Families of rows that turns and mirrors carry onto each other, the same ones carrying the whole set onto itself: the rest of each named row's family, in list order:
4 families of 8 rows:
z649: [ 1.75 -2.90 -3.56  0.36 -2.05  0.79  1.67  0.75  2.07  0.07 -2.48 -1.93
  2.30]
z830: [ 0.93 -2.91 -2.86  0.39 -1.74  1.79  1.96  0.31  1.53 -0.63 -1.39 -1.41
  2.59]
z184: [ 1.36 -1.45  0.42  1.42 -2.86 -1.06 -2.78  1.75  0.76  1.11  2.84  2.52
 -0.47]
z36: [ 1.08 -3.26 -2.81  0.30 -2.04  2.35  1.44  0.92  1.75 -0.25 -0.98 -2.19
  2.21]
z231: [ 2.43 -5.52 -2.94  1.74 -4.17 -0.63 -0.42  2.95  1.55  1.99 -0.43 -0.69
  0.18]
z25: [ 1.93 -1.26 -0.22  1.89 -2.98 -2.97 -2.29  1.80  0.96  1.10  1.15  2.61
 -0.51]
z477: [ 1.44 -5.31 -2.71  2.47 -4.18  0.03 -1.30  3.74  1.28  1.86 -0.19  0.15
  1.14]
z810: [ 0.91 -5.53 -2.68  2.23 -4.12 -0.69 -0.54  3.16  1.77  1.78 -0.59 -0.29
  1.03]
z150: [ 0.12 -0.06 -1.24  0.90 -2.27 -0.19 -0.03  3.56 -0.44  1.10  0.88 -2.11
  1.73]
z109: [ 0.48 -0.87 -1.40  1.48 -1.73 -1.39 -0.36  3.63 -0.72  0.95  1.56 -1.32
  2.79]
z143: [ 1.53 -4.03  1.03  1.57 -0.24 -1.32  0.91  2.56  1.07 -1.57 -0.04  0.47
  1.47]
z315: [ 2.94 -4.10 -2.01  0.39 -3.14  0.08  0.19 -0.70  2.69 -0.21 -1.42  2.17
 -1.59]
z873: [ 2.39 -1.46 -0.08  1.73 -3.65 -2.12 -3.19  1.57  0.81  1.69  1.84  1.68
 -0.58]
z708: [ 1.85 -4.64  1.24  1.34 -0.47 -1.67  0.43  1.66  0.79 -1.56  0.11  0.77
  1.57]
z166: [ 0.62 -0.26 -1.28  1.90 -1.76 -0.76 -1.29  3.02 -0.14  1.01  1.64 -1.77
  3.35]
z783: [ 2.76 -4.26  1.25  2.16 -1.25 -1.48  0.82  1.88  0.75 -0.96 -0.19  1.23
  1.15]
z695: [ 1.01  0.37 -3.90  0.42 -4.52  0.61 -1.74  0.18  3.06  1.31  0.45  0.20
  0.34]
z686: [ 2.02 -4.97  0.50  1.29 -0.20 -1.12  0.55  2.03 -0.46 -0.51 -0.26  0.73
  1.50]
z13: [ 0.92  0.11 -4.44  0.65 -4.18  1.14 -1.37  0.72  1.68  1.92 -0.02 -0.06
  0.26]
z354: [ 1.24 -5.27 -2.54  1.00 -3.63 -0.95 -1.97  3.36  2.07  2.63  0.02 -0.53
  0.98]
z102: [ 1.77 -1.55 -0.49  1.54 -2.96 -2.14 -2.93  2.11  1.03  1.21  1.67  2.55
 -1.38]
z972: [ 1.75 -2.79 -2.49  1.10 -1.42  1.70  2.57  0.72  2.21 -0.58 -1.57 -2.21
  1.81]
z968: [ 1.74  0.61 -0.77  0.94 -1.22  0.06  0.84 -0.96  0.49 -1.86  0.14  1.22
  1.04]
z43: [ 3.04 -4.24 -2.09  1.32 -2.76 -0.15 -0.90 -1.12  2.83 -0.25 -0.78  2.71
 -0.31]
z144: [ 2.90 -3.20 -2.03  0.75 -3.09 -0.45 -0.18 -1.79  3.13  0.15 -0.89  1.72
 -1.33]
z667: [ 1.37 -0.94 -1.08  2.13 -1.96 -0.04 -0.39  3.93 -0.48  1.08  1.14 -2.02
  2.56]
z448: [ 1.95  1.21 -0.47 -0.19 -0.91  0.14 -0.32 -0.78  0.61 -1.12  0.81  1.05
  1.08]
z31: [ 2.19  1.49  0.13  0.90 -1.02 -0.19 -0.06 -0.80  1.24 -0.89  0.78  0.22
  1.11]
z93: [ 1.43 -0.56 -4.23  0.51 -4.46  0.46 -1.96  0.06  1.41  2.22  0.24 -0.05
  0.13]
z129: [ 1.45  0.77 -0.81 -0.63 -0.46 -0.36  0.10 -1.36  1.43 -0.69  0.28  0.43
  0.58]
z458: [ 1.35  0.06 -3.95  0.98 -4.12  1.19 -1.56  0.50  2.00  2.08  0.40 -1.78
  0.07]
z937: [ 2.16 -3.77 -1.97  0.81 -2.82  0.62 -0.49 -1.12  3.12 -0.21 -1.68  2.62
 -1.09]

Which other rows belong to the same family as z150? z649, z184, z695, z686, z354, z968, z43
Which other rows belong to the same family as z144? z231, z873, z783, z972, z667, z31, z458

Families of rows that turns and mirrors carry onto each other, the same ones carrying the whole set onto itself: the rest of each named row's family, in list order:
4 families of 8 rows:
z605: [ 0.15  2.49 -0.23 -0.48 -2.20  0.92 -3.28 -2.28 -0.04  0.48]
z724: [-1.24 -0.09  2.00  0.09  1.93  2.52  0.31 -0.72  0.19  1.01]
z812: [-0.70 -1.58 -0.81  2.06 -0.50 -1.22 -2.05  0.42  3.26  0.43]
z57: [-1.26  0.81 -1.05  0.48 -0.07 -1.62  1.32 -1.39 -1.36  3.45]
z545: [-0.90 -0.65  0.07 -0.99  0.88  0.38  0.39  0.81  2.18 -1.60]
z346: [ 0.00  2.49 -0.70 -0.56 -2.20  0.54 -3.35 -2.00 -0.10  0.14]
z62: [ 0.36  2.45 -0.76 -0.50 -2.47  0.37 -3.14 -2.28  0.38  0.15]
z979: [-0.58 -1.07  0.75  3.35  0.30  0.49 -1.98 -0.98  1.86  2.89]
z436: [ 0.28  2.59 -0.53 -0.06 -2.22  0.97 -3.21 -2.31  0.29  0.73]
z535: [-0.53  0.06  1.58  0.75  1.34  2.59  0.85 -1.09  1.52  1.61]
z906: [-1.47  0.50 -1.40 -0.04 -0.09 -1.71  1.20 -1.02 -1.67  2.98]
z49: [-0.12 -0.53  0.47  0.74  0.42  1.22  1.04 -0.48  3.82  0.26]
z668: [-1.43 -0.14  1.40 -0.87  1.88  1.97  0.09  0.19 -0.15 -0.08]
z268: [ 0.06  2.47 -0.49 -0.67 -2.33  0.29 -3.13 -2.07  0.21 -0.01]
z317: [-1.07 -0.60  1.32  2.95  1.06  1.32 -2.40 -0.92 -0.04  2.90]
z838: [-0.22 -1.18 -0.19  3.21 -0.38 -0.14 -1.89 -0.40  3.12  1.60]
z100: [-1.47  0.33 -2.10 -0.45 -0.37 -2.70  1.29 -0.56 -0.86  2.19]
z887: [-1.03  0.68 -1.39  0.69 -0.70 -1.53  1.74 -1.54 -0.53  3.80]
z897: [ 0.17  2.58 -0.60 -0.06 -2.44  0.76 -3.06 -2.34  0.43  0.61]
z492: [-0.44 -0.58 -0.13 -0.13  0.39  0.55  0.89  0.19  3.59 -1.10]
z501: [-1.88 -0.91  1.20  1.94  1.57  0.77 -2.72  0.08 -1.28  1.69]
z104: [-1.89 -1.41 -0.57  0.52  1.00 -1.02 -3.09  1.28  0.12 -0.60]
z304: [-0.99  0.35 -2.12 -0.07 -0.69 -2.75  1.45 -0.42  0.00  2.18]
z676: [-1.47 -0.55  0.65 -1.44  1.43  0.80  0.28  0.71  0.69 -1.16]
z206: [-0.21 -0.25  1.31  1.19  0.49  2.13  1.13 -1.12  2.97  1.29]
z454: [-2.05 -1.03  0.50  0.73  1.49  0.01 -2.91  0.92 -1.06  0.43]
z121: [-0.03  2.59 -0.47 -0.64 -2.22  0.79 -3.24 -2.22 -0.21  0.24]
z332: [-0.78  0.65 -1.60  0.99 -0.79 -2.03  1.72 -1.58  0.19  3.45]
z715: [ 0.27  2.47 -0.48 -0.43 -2.52  0.58 -3.31 -2.27  0.51  0.56]
z462: [-0.93  0.46 -1.93  0.49 -0.97 -2.39  1.81 -1.20  0.27  2.77]
z746: [-1.58  0.54 -1.61 -0.34 -0.08 -2.15  1.25 -0.54 -1.66  2.46]
z877: [-1.10 -1.60 -1.03  0.91 -0.13 -1.50 -2.38  1.13  1.94 -0.82]

Which other rows belong to the same family as z668? z724, z545, z535, z49, z492, z676, z206
Which other rows belong to the same family as z979? z812, z317, z838, z501, z104, z454, z877
Which other rows belong to the same family as z436? z605, z346, z62, z268, z897, z121, z715

Families of rows that turns and mirrors carry onto each other, the same ones carrying the whole set onto itself: the rest of each named row's family, in list order:
3 families of 5 rows:
z537: [ 1.29 -0.02  1.03 -1.86  2.77  1.56  0.21  0.75 -0.96 -3.08  0.17  2.02
  1.74 -1.92 -1.92  0.22  0.79  3.43 -0.34  3.35 -2.28  1.47 -1.68 -2.13
 -0.07  0.35  2.26  0.08  0.74 -0.57 -1.79 -1.25 -1.53  0.68  0.33  1.34
 -2.08]
z666: [-0.03 -0.38 -0.41 -0.95  1.11 -0.15  0.39 -1.30  1.31 -2.14  0.17 -1.11
  1.31 -0.09  1.78  1.09  0.23 -1.37  0.55  1.24  2.86  2.89 -1.92 -1.58
  0.78 -1.32 -2.24  0.87  3.09 -1.32 -2.79  0.29 -0.60  0.97 -3.78 -1.77
 -1.40]
z880: [ 0.79 -0.78  0.60  0.17  0.75 -0.24 -0.12  0.87  2.35 -0.56 -1.93  0.60
  0.30 -1.19 -1.52  0.34  1.29 -3.58 -1.55 -1.14 -1.00 -0.24  1.79 -1.43
 -1.00  1.84 -1.21 -1.08 -1.96 -0.28 -3.63 -0.51  0.37  0.01 -0.53 -1.21
 -2.38]
z952: [ 0.80  0.00  0.58  0.54  2.26 -1.68  1.16  1.22  1.00 -2.75 -2.03 -1.14
  0.21 -0.08  0.76  1.61  0.11 -0.35 -0.84 -0.35  0.99  0.16  0.12 -1.29
  0.53 -1.59 -2.36  0.09  4.38 -0.35 -1.59 -1.56  0.72 -0.79 -3.44 -1.25
 -0.23]
z110: [ 0.88  0.04  2.13 -2.43  1.94  1.95  0.92 -1.44  1.41 -3.43  0.83  0.73
  0.30 -0.95 -0.94 -1.18  0.55  3.28  0.19  4.35 -0.29  0.14 -2.00 -0.88
  0.45  0.29  2.66  0.60 -1.04 -1.91 -0.12  1.20 -2.34  1.24  2.25 -0.03
 -1.32]
z550: [ 0.55  0.60  0.77 -0.15  2.16 -0.32 -0.17 -1.06  2.56 -2.00 -0.46  0.75
  1.00 -0.06  1.98  1.73  0.93 -1.65 -0.18  1.15  4.14  0.00 -0.59  0.19
  1.99 -0.24 -2.35  0.19  2.91 -0.84 -0.28  0.33  0.18 -1.11 -2.78 -2.05
  0.03]
z327: [-0.63 -1.11  0.86 -3.04 -0.34  1.03  0.51 -0.07  0.24 -0.70  0.40  0.30
 -0.41  0.79  1.75  1.62  1.41  1.25  2.66  3.12 -1.88 -0.23  1.82  1.26
 -0.94 -4.56 -1.80  1.07  0.86 -2.53  0.01 -1.39 -0.94  0.02  0.33  0.33
  1.38]
z490: [ 2.43 -3.94 -0.80 -1.10  1.32  0.88 -0.54  2.64  0.31 -2.42 -2.91 -0.59
  0.39 -1.09  1.04  3.34  0.44 -1.50 -0.68  0.61 -2.50 -0.29 -1.15 -2.06
 -0.96 -0.02  2.02 -1.29 -0.57 -2.11 -0.99 -2.65 -2.23  1.13  1.58  2.03
 -1.89]
z195: [-0.27  1.40 -0.27 -1.79  1.09  0.96  0.77 -0.89 -0.88 -1.96  1.11  1.06
  0.36 -0.77 -0.22 -1.91 -0.20  2.82  1.48  3.52 -0.53 -0.83 -1.04 -2.73
 -0.23  2.37  1.40  1.10 -0.71 -2.12 -1.83 -0.25 -3.49  1.93  0.89  0.17
 -1.86]
z606: [-1.00 -3.10  0.55 -1.16  0.00  0.91  0.62 -0.04  0.75 -0.37 -0.54  1.05
  0.74 -1.47  0.58  0.29  1.46 -1.50 -0.79 -1.68  1.12 -2.12  1.45  0.72
 -1.79  0.55 -1.57 -0.55 -2.92 -2.10 -3.13 -1.16 -1.09  0.99 -0.36 -3.59
 -2.63]
z210: [ 0.99 -0.77  1.87 -1.83  0.12 -0.82  1.09 -0.45 -1.41 -2.76 -1.93  1.09
 -1.79  1.20 -0.93  0.78  1.30  1.85  1.70  4.19 -2.92 -0.26  0.48  0.32
 -0.39 -3.63 -1.95  0.28  0.79 -1.82 -1.10 -1.38  1.34 -0.26 -0.22 -1.14
 -1.37]
z506: [ 0.60 -2.20 -0.31 -0.24  0.12  1.16  0.08  0.02  3.61 -0.14 -2.44  1.83
  0.19 -1.05  0.90  1.01  1.78 -3.80 -0.09 -0.58  1.52 -2.54 -0.37  0.66
 -0.54  1.51 -0.65 -0.04 -2.68 -1.23 -1.56  1.27 -0.58 -0.18  0.13 -2.02
 -2.37]
z378: [ 0.77 -0.55  1.88 -1.80  0.71 -0.33  0.89 -2.03  0.68 -2.02 -0.22  0.22
 -1.59  1.71  1.15  1.62  1.67  2.29  1.14  4.00  0.38 -0.60 -0.28  1.32
  0.08 -3.68 -1.72 -0.24  1.06 -3.14  2.03 -0.62 -0.09 -0.25  0.85 -1.66
  0.58]
z856: [ 1.35 -2.26 -0.31 -1.02  0.55  1.83 -2.02  2.39 -1.18 -2.99 -2.25 -2.41
  0.37 -2.25  3.86  2.49 -0.28 -1.26 -0.93  1.53  0.03  0.99 -0.87  1.13
 -1.31  0.38  1.63 -0.11 -0.29 -1.72 -1.06 -0.28 -3.70  1.16  0.89  1.57
 -1.16]
z197: [ 2.03 -3.60 -0.36 -1.41  1.11  1.86  0.10  1.89  2.04 -3.33 -2.10 -0.59
  1.02 -1.51  3.03  2.13  0.75 -0.67 -0.38  0.74  0.41 -0.82 -2.72 -0.25
 -1.07  0.25  4.08  0.07 -0.92 -1.41 -0.19  0.65 -3.07  0.59  2.50  1.68
 -1.14]

Which other rows belong to the same family as z952? z537, z880, z490, z210
Which other rows belong to the same family as z606? z666, z327, z195, z856

